Rotation paths and how fast each direction turns (degrees a step):
Each turn is a multiple of 5 degrees from 10 to 175, or 0.
Rotation 1:
-54  -5  13  11  26  -3  -7   1  -2 -16 -44  16 -10 -19  18  22  -1  15
-37   5 -24  39  13  25 -21  15  -2 -17 -40   6  14   2   6  12  10   9
-51  -1  12  11  32  10  -1  11   2 -17 -27  18  -3 -21  -1  35   7  19
-23  10 -21  41  22  23 -17  11   7 -10 -30  -3  23  -3   4  29  20  20
-35   6  19  16  31  20   6  16   0 -13  -8  14   0 -22  -8  40  13  28
 -2  10  -8  45  24  20  -9   7   7  -5 -18  -9  27  -6   6  34  19  33
-18   7  28  26  21  24  11  18 -15  -7   2   9  -4 -18  -7  33  17  45
 13   7   8  51  15  13  -3  -4   0   1 -18 -14  18 -14  18  27  22  42
 -9   5  34  32  11  22   8  17 -26 -11   0   6 -12 -17  -1  11  16  50
 14   1  22  46   6  -2  -1 -10 -10   0 -31 -19   3 -15  28  15  12  43
Directions:
-12  -1  15 -13   3   2   8   7  -7  -3   8  11 -13  -6  -8   0  -2   3 -> 170
Rotation 2:
-15  20  28 -28 -10  -4  10 -24 -23  27 -12 -10  -5  17  -9  32 -25  25
-20  15  22 -24 -26 -25 -12 -25 -10  20  15   9 -22 -22 -12  26 -13   2
-23  15  23  -7 -19 -45 -11 -16 -19  18 -31   4   4 -17 -23 -11 -18   9
 -1  33  21 -34   5 -26   8 -21 -29   7  -7 -11  26  -7 -26  15  -8   5
-21  19  -4 -16   3 -36   7 -18 -12  10  22  25   4 -33 -41  10   3  -6
-24  14  -3  -9   1 -34   8  18 -13  16 -24  10  15 -13 -46  -5   5  25
 -1  21  -6 -24  18 -17  15  15 -27  24  11   3  23  11 -30  32  -5  23
-28   1 -15 -10   8 -12  21  -5 -12  29  20  33 -18  -7 -33  26 -10  22
-32  -1   2 -20 -19 -17   2  20  -7  32 -25   0 -12   5 -23  21  -9  42
 -8   7  12 -20 -10 -17  -4  -3 -33  39  10 -10   4   9  -3  36 -29  20
Directions:
 -2   6   5 -11  -2   8   7   3   4  -8 -20 -14   3   7  -2   1   8   9 -> 130
-11  -2  -3  -5 -13  -3  -4   5  16  -6   1   5 -14 -14  -4   1  11   0 -> 115
 10   2 -13  -2  16  -1  -7   5   0  -2  -6  -4   1  -8 -20   2   5  -8 -> 35
Rotation 3:
 11  -5  -6  -1  41   1   5  13  23  29   0  14 -29  20 -14  15   4 -41
  1  -2 -39  10 -18  -9  25  18   1  44  21  23  13  18  -6  11  15 -18
 -1   4 -11  -1 -20 -21  21  31  -7  16 -15 -34  -7  26  22  23  35  -4
 16 -22  24  19   1 -18 -17  -3   3   4 -20   2 -20  39  -2  19  26 -35
 27 -15   5   4 -29   7   0  -8   9  34  42  -7 -18  19 -18  20   4 -20
-17  11 -10 -21   8  -7   5  38  17  13  32 -26 -30  18  -7  28   6 -22
-37  -8 -22  26   4 -29 -12  15   9  13  -6  13   1  18  -5  12  13 -43
-13 -17 -17  28 -39 -14  13 -22  -4  23   3 -20  -9  14   5  31  27   3
  2 -13  15  -5   7   6 -14   5  -4  -2   2 -29 -36  13  -3  47  38   0
  9  -4   2  16  11   7 -37   5  12  29  13   9 -10  -5 -31  28   8 -41
Directions:
 -3 -10   3   2   0   1 -10   5  -9  -5   1  25   4   2  -6  -3   7  -9 -> 130
-13  10  -4   3 -11 -16   7   7   2  -3 -13   2  15  -1   3   2   3  -1 -> 80
  2   3   1  13  13  -6 -12  -6   7   4 -14  -3   0  -1   0  -7  -9 -15 -> 120
Rotation 4:
-25  -8  16 -32 -18  20   4 -21  35  25   9 -29 -28  -7  13   4  -7  -3
-17  11   2 -27 -16   6 -36  -7 -35   0 -20  -5 -28 -33 -11 -22  -2  14
 -7 -21  36  -7 -20  14   1 -22 -20  35  33 -20  -3  -8   1   5 -14  22
-28  17  -3 -13 -20  10 -11   3 -11   5  10 -25 -40 -28   5 -17 -14 -38
-20  10   6 -41  -5  34 -13 -12 -17  13  17  -5 -13   9 -12  -4   4  42
-27 -13  18 -11 -12  11   0 -25   9  27  -7  -5 -23 -39  -1   0 -38  -5
  4  22  11 -22 -31   9 -18  -1 -33  20  -2 -28 -32 -12  17 -19  18  19
-40 -32  23 -18 -13  22 -20 -12 -14   3  27 -23 -10   4  -7   6 -24  -1
  6  33  -2 -23  -6  17   0  -4 -16  17  23  -5 -27 -47 -13 -15 -17  -4
-38   4   8 -18 -26  22   1 -34  -9  30   1  -9 -24  17  11   2   4  25
Directions:
-13  -2  19   6   4  -6  -1  -9  14  -9   6   3  -5   3   3  11  -2  -3 -> 155
  2  -7  -1  -8   6   6 -10  -7   0 -13   3   8   9 -11 -19   1  -1   6 -> 115
Rotation 5:
-17  13 -26  19 -12  -1 -24  31   2  45   2 -27  26 -12 -20  -7   1  21
-25  22 -24  29  -8   2 -28  -1  38  45 -11 -16   4   5  12 -19  10 -19
 12  30 -18  24  21  -8  -5  19  45  37  -7   8 -17  37   7 -13 -15  10
  5 -12 -32   2  -5  -9  16  15  20  56  -4  14   9  22 -26 -10 -25  27
 -9 -21 -18  29  -6 -14 -27   3  16  47  -1  39  22 -17 -13 -12  -3   5
  0  17 -10  28  33  -1 -42  27   3  43   5  -1   9 -14  15 -11   0  18
-21   4 -30  -5   2   2  -9  32  23  41 -23 -34   8   4  22 -15 -12  16
 -4   5 -25  28 -24 -25  -5  27  57  23 -23   2   3  13  -2  -3 -12  -1
 22  18 -20  44   3 -16 -12  21  14  36   5   3   7  23 -41  -9  -9   9
-12   1 -20   6   2   9 -19  -7  -4  71  -3   9   9  13 -16 -32  -2   8
Directions:
-15 -14  -5  -8 -16   3   2 -11   5   7  -9   0   4  -3   2  -5   2 -10 -> 125
 -1   2   7 -18   1  -2   6   8   7   1 -10   5  -8  10  16  -4  -8   8 -> 90
Rotation 6:
-19 -10 -26  10  -2   6  33 -25  -4  -2 -18  16 -25  11 -15  41  35   5
-10  -6 -25  34 -10  10  12 -32  16 -18  -6   8 -38  -1 -13  12  30  13
  5 -15 -39   6 -23  14  22 -33  21  -3  -3  12  -9  15  -8  24  32  17
 -6  -6 -27  17   9  12  31 -12  10   7 -11  17 -38  16 -13  22  38  21
  5  -9 -32  23  -9  10   8 -31  33  -6  -6   7 -36   9   0  -5  27  30
  8 -20 -42  -9  -4   7  27 -20  25  11 -14  11 -14  27   6  12  30  27
 -9 -12 -26  14  19   2  21 -10  14   9 -29  11 -48  19  -1   3  27  25
  4 -21 -40   6  -2  -2   1 -38  31  -2 -27   1 -26  14   7 -13  14  22
 -7 -25 -38 -18  10  -3  22 -23  14  14 -39  12 -15  23   8  13  25  14
-17 -18 -23  14  19  -9   7 -28  12  -6 -41   6 -47   8  -1  -4  19  10
Directions:
  8  -8  -9 -17 -11   1   3  -6   3   5   3   0  21   5   5   7   1  -1 -> 130
Rotation 7:
 -5 -28 -17  53  -9  35 -11 -20  23  -6  11   4  -4   5  -2  14  23   1
-28  19  23  27 -15  29 -29 -23 -10 -13   4   7 -27  11   1  15  23 -23
  7  33  21  37   2   1 -14 -11 -11  13 -16 -12 -11  26  -1 -13  39  17
  2   0  -8  31  20  19 -16 -15  29 -26 -32 -15  17  12 -15  -3  38  13
  0 -10 -10  -2  18  38 -42  -9   4 -13 -17  20 -20   8  14  16  37  -3
 27  24 -18  31 -20  30 -31  20 -10   8  -8   6 -18  27   5  14  20 -12
 14   8   1  52   5  -5 -22 -15  -9 -26 -19  -8  -4  26 -26  29   4   6
 -2  -3   5  32  32  25  -6 -16 -24 -10  -7  -2 -25 -18 -23  17  41   3
  1  36  -8   5  -2  34 -10  10  18  -7 -13 -12 -42   3 -21   4  37  -4
 15  16  -1  13  24  19 -28   0  14 -14   5  -9 -26  45  -9   2   1  34
Directions:
 -5   9   2 -16  -6   8   4   2 -18   6  -3   5  -6  -3   7   6  12  -9 -> 115
  9 -13 -15  -5  -7   5  -5   5  -1  -1   1  10   7  12  10  12  -5   1 -> 65
Rotation 8:
 16  18   7  19 -12  -2  -8 -35 -13 -45 -11  30  13 -27  23   2 -22   3
 15   3 -13   1  13   3   8 -17 -13 -21 -18  -4  -9 -22  16  52 -40 -20
 15  -5 -15 -22  12  14  -2 -29  13 -31  23 -11  27 -13   4  39  12 -29
 16  11 -25 -40  27 -34  25 -16  34  -8  12 -11  20  -8   5   6 -14   2
-17   2   7 -28  17 -29  10 -18  20 -51  -1  20   3 -10  21 -29   1  -5
 -7  -8  16  -1  36 -29  12 -11 -11 -31  21  -1 -27   3  36   5 -30   7
 29  -4  28   6  16   4 -21 -36  -7 -24  12   6   3   6  50  16  11   7
 42  25   0  -8  33  -1 -10 -35   3  -2 -25  -9   9   7  15  19 -28   6
 11  30   9 -34   1  19  -7 -33  17 -36 -19  10   0   7  -9   8  -9 -35
 -2  21  -7 -24   0 -11  15 -25  12 -26  38   4  -6  11 -16  15 -48 -11
Directions:
  6  -3 -11  -9   8  13 -13   1  -6   6  -9 -12   9   2   7  10   5  -2 -> 70
 18  -5  -8   0  -6 -10  -4  -3  -9  -5   1 -10 -10   0  -3 -13   2 -12 -> 0
Rotation 9:
-16 -27  17  -1 -12  -1 -20 -18  43 -17  -1 -29  -3 -12  32  20  -7  -6
-11 -32  11 -17  -9  -2 -21 -16  18 -12  -8 -43  15 -19  14  32 -20   2
-31 -15  14  -7  -8   0 -24 -10  27  -6 -32 -34   4 -38   6  20  -9   1
-32 -20  -4  17 -22  16 -25 -17  29  -9 -17 -19  17 -28  21  18  -6  -3
-28 -20   0   1  -9  -6 -21 -25   6   0  -9 -27  40 -22  31  18 -17  -2
-35  -3  20  -2   0 -14 -17 -21  26   5 -16 -30  15 -27  32  10  -4 -13
-19 -18  20   7 -12  -1 -17 -23  41 -13   4 -27   0 -10  39  15  -5 -11
 -9 -29  14 -18  -5  -6 -21 -15  19 -14   0 -44  12 -14  22  27 -21   1
-27 -16  18  -9  -7  -2 -25 -11  30  -8 -27 -37  -1 -33   7  23  -7   1
-29 -28  -2  13 -26  15 -25 -15  31 -12 -18 -25  11 -27  18  22  -6  -1
Directions:
  8  -9   4  -9  -2   7  -4  10   4  -9  -4  -9 -14  -1 -16   9  -3   7 -> 55
-10  14  10  -5  10  -9   1   4   3   8 -15  -1 -10 -11  -6  -4   6  -3 -> 120
Rotation 10:
 -7   1  33  13  32   2  42   3 -14  -3  26  24  20  -7  -6 -19 -25  28
 -6  22  30  28  16   1  40   7 -25  -6  27  17  16 -25   2 -13 -21  15
-15  16  32  28   3   6  40  12 -30  -5  33   3   3 -16  25 -12   2  15
-21  -2  29  10  10   7  47  13 -15  -3  42   2   3   7  25 -19  11  25
-10   1  27   4  31   9  53   8  -4  -6  38  -1  13   6  -2 -18  -4  30
 -2  25  22  16  31  13  51   9 -12 -11  28  -8  21 -10 -12  -8 -13  23
-12  41  14  30   1  14  49  13 -15  -8  31 -13  16 -10  10  -5  -2  15
-28  22  15  22  -6  13  45  10  -5  -7  35 -12  14   9  25 -11  18  19
-26  12  11  12   9  12  49   9  15  -8  36  -8  22  27   7 -15   5  30
-16  28   8  12  18  11  46   6  16 -10  26   1  37  13 -15 -12 -15  28
Directions:
 -7   7  -1  10 -19  -1  -4   3  -9  -1   1  -2  -6  -5  18   1  11  -6 -> 80
Rotation 11:
-18 -25  -7  27  26 -19  -1  -2  22 -23   1  -9  13 -16 -15   8 -48  23
  5  -4 -15  33   8 -16  10  11  20 -18   1   2   3   6  37  -1 -55  -1
 24 -43 -21  28   5  11  22  -4  -8   8  15  -8  15  11  10 -15 -46   9
-21 -23  -7  27  13 -24  18  -9 -24  -4  13  -6  25   1  -3   3 -38  37
 -9  10  -3  16  -4 -20  19  -7 -16  -4  10   8  35  -4  42  -7 -48  -2
 -2 -22 -17  13 -29  19   8 -13 -19  13   9  -8  36  -9   5 -25 -44 -11
-30 -13   1  14 -23  11   1 -10 -17 -26   3 -15  36  -7 -18   8 -41  25
-14  10  21   9  -9   4   7 -11  15 -40   1   3  33 -12  21 -12 -46   1
-11 -26  -3  26 -20  32   6  -3  25 -10  -2   2  20   2   6 -42 -36  -7
-23 -18   5  31 -15  23  15   4  14 -20  13  -4  10  29 -11   0 -34  42
Directions:
  0  -4  12  -7  11  -2   3  -8  -5  -9   5  -2   5  -2 -14  12   2  16 -> 110
  7 -10   5  11  12   2   4   6  14 -11  -5   0 -12  12   3  -7   2   6 -> 45
Rotation 12:
-19  15 -24  14  -3 -15  61 -22 -15   1 -23  -7   2   2  -9  -2   3   4
-10  14 -16   3 -12 -18  42  -6  -3  34  12 -33  -3   5  18  12  20  22
-24  -1 -41  -6  -8  -8  27 -22   7 -23   9 -19 -10  12  22   9  39   2
 -9  16 -14  16  19 -16  59   0 -17  -9   0  13   5   8  13  -3  33   3
  8  25   4   1  17 -17  50 -12  21   2   1 -32 -11   4  30  -3  16  14
-17   5 -28 -15  -8 -15  36 -43  13 -19 -10 -11   8  -9  33 -17   9   0
-24  21 -18   5  21 -19  49 -27 -13  19  -4   9   3 -24   5   5  14   4
-13  15 -21   7  -1  -5  42 -20   7  11 -12 -44 -23   9   0  11  10  15
-20  -3 -36  -4 -29 -13  39 -12 -10  -2   7 -13  16  13  24  -7  24  14
-18  12 -16   3  25 -16  33  -7  -4   1  21   5  -9  -4  19  15  49   7
Directions:
-11  -6 -10  -9  -1  -1 -13  -9   2  -4  10  11   5 -11  10   2  10  -4 -> 110
Rotation 13:
 23  27 -28 -16 -24 -23  34  -9 -19   5  15  20 -11  -6  21 -17  15  19
 27  -1  -9  12 -55 -11  12   3 -14   5   3 -20 -16 -32  13 -12  16  -4
-10  -2 -31  27 -15 -24   7  -6 -34  17  14   8 -16 -12  15  16  39 -13
  3  37 -20  28 -20 -24  11  26 -20 -10  30  -4  -3  -8 -17  -3  20  13
 17   9 -25  -1 -22  -2   9  22 -19 -19  14   6 -50  -4  31  11  12  12
 -2   8  -2  -2 -34 -20  12  -6 -12 -38   2  -2  -2 -20  19   1  46  -5
 27  -6 -14  33   1  -7  26  -9 -34 -17  16 -23 -13 -16   0  18  27  -3
 11  31 -46  10   4  -9  16 -13 -18 -21  28  -1  -8   2  20 -27  22  -7
  5  -2 -19  16 -38  25   4  16  -8 -30  22 -28 -24 -16  10 -22  15 -11
-31 -18 -20   8  -8  11  19  -4 -28 -18  26   6 -12  -3  24   7  39 -10
Directions:
 -4  -9   3 -11 -18   6  -8   0   8  -4 -10  -4  -8  -5  13  -4   2  -8 -> 100
  7 -15  -5   4   9   8   1   1  -7   8   0  -1 -18   2   8  14  -7  -1 -> 155
 2 -7 -8 12 -8 -2 11  8  3 -1 -4 -6  7 15 12 -1 10 10 -> 0
 10   1 -11  10   2  -2  -4 -14   2  12  -5 -11   6  -4   1 -12  -1 -14 -> 65
Rotation 14:
 26   3  -9   3   3  34  -5  42  -3   1  11  -9 -19   2 -13 -30  40 -11
  8 -12 -36   5 -23  34 -19   1   4 -14  24 -10 -18   3  16 -40   3  -1
 32  -7  -6  13  -1  28   5  38  15   4  20  14  -9 -15  -3 -31  38  -9
 14   1 -37  -3  -9  37 -17  13  -6 -12   9 -24 -31  18   3 -32  14  -8
 19 -15  -8   7 -21  32  -5  25  12  -1  32  11   3 -25   7 -42  21  -2
 27  -3 -32   9   6  29  -4  14   9   0   9  -6 -37  26   0 -31  30 -13
  7  -8 -12  -3 -26  41 -10  28  -6 -15  22 -13  -6 -21   5 -37  12   5
 26 -10 -33  16   1  17 -10   2  20  10  22  15 -19   9  10 -38  31 -14
 16   1  -7   0 -13  43   4  38  -8 -21  10 -17 -25   1  -5 -30  18  -1
 13 -14 -38   1 -15  20 -27   1  10   8  26   4  -7  -9   8 -45  20 -11
Directions:
 9 -3  4 14  5 -8  9 -3 16  7  3 19  2 -2  4 -1  6 -4 -> 140
 -1  -1 -12   6  -2  -2   0 -16   5  -6  -1  -3 -13  18   9   0 -10  -1 -> 170
Rotation 15:
 22 -28 -27 -23 -10 -39  19 -12 -26  22  18  18  19  26  18 -16   5 -11
 32  18   6  23 -38 -25  30 -11 -21  33  11 -17  23   1  10   5 -25 -15
 15  14 -35  29 -12   5  15 -17   6  10  10 -27  23  55   1   4   7  13
  0  -7 -41  -9 -34 -31  21 -30  -4 -20  24 -10  -9  18   2 -36  -9 -11
 34  11  21  24 -20 -28  32 -26 -22  -2  25 -22   5  -3 -18  -9  33 -18
 45   1  -9  -7   2 -38  11  -9   2 -16   3 -20  22  51 -21  19   1  22
 -9  16 -17  -3 -21 -40  47  21   1  -8  34   0   0  21 -19  -7 -25   3
 43  14 -20  17   1  -3  32  -5  -5  30  36  13 -20  14 -32 -11  20 -19
 31  17  -2 -10 -11 -42  -5 -29 -13  24 -10  17  -4  49 -10 -12  -5   9
-12  -6  -4   8 -14 -42  30   5 -27  32  40   7  34  22  12  -3  -3   0
Directions:
  0  -2   1   1  -4  -2   3  -7   6 -25   0 -19   0  -5  -4   0   7   1 -> 40
-10  -1   2   9  10   7  12   4  -1   8   6  -4   7   2  -1   3  23   2 -> 145
  3   3  -7   2  -1   7  12  18   6   0  -2  -8  11  -1   1  14 -15   2 -> 85
  1  10   0 -11  -6  -6   3  -6   8   4  13  -3   0  13   5  10   4 -17 -> 0
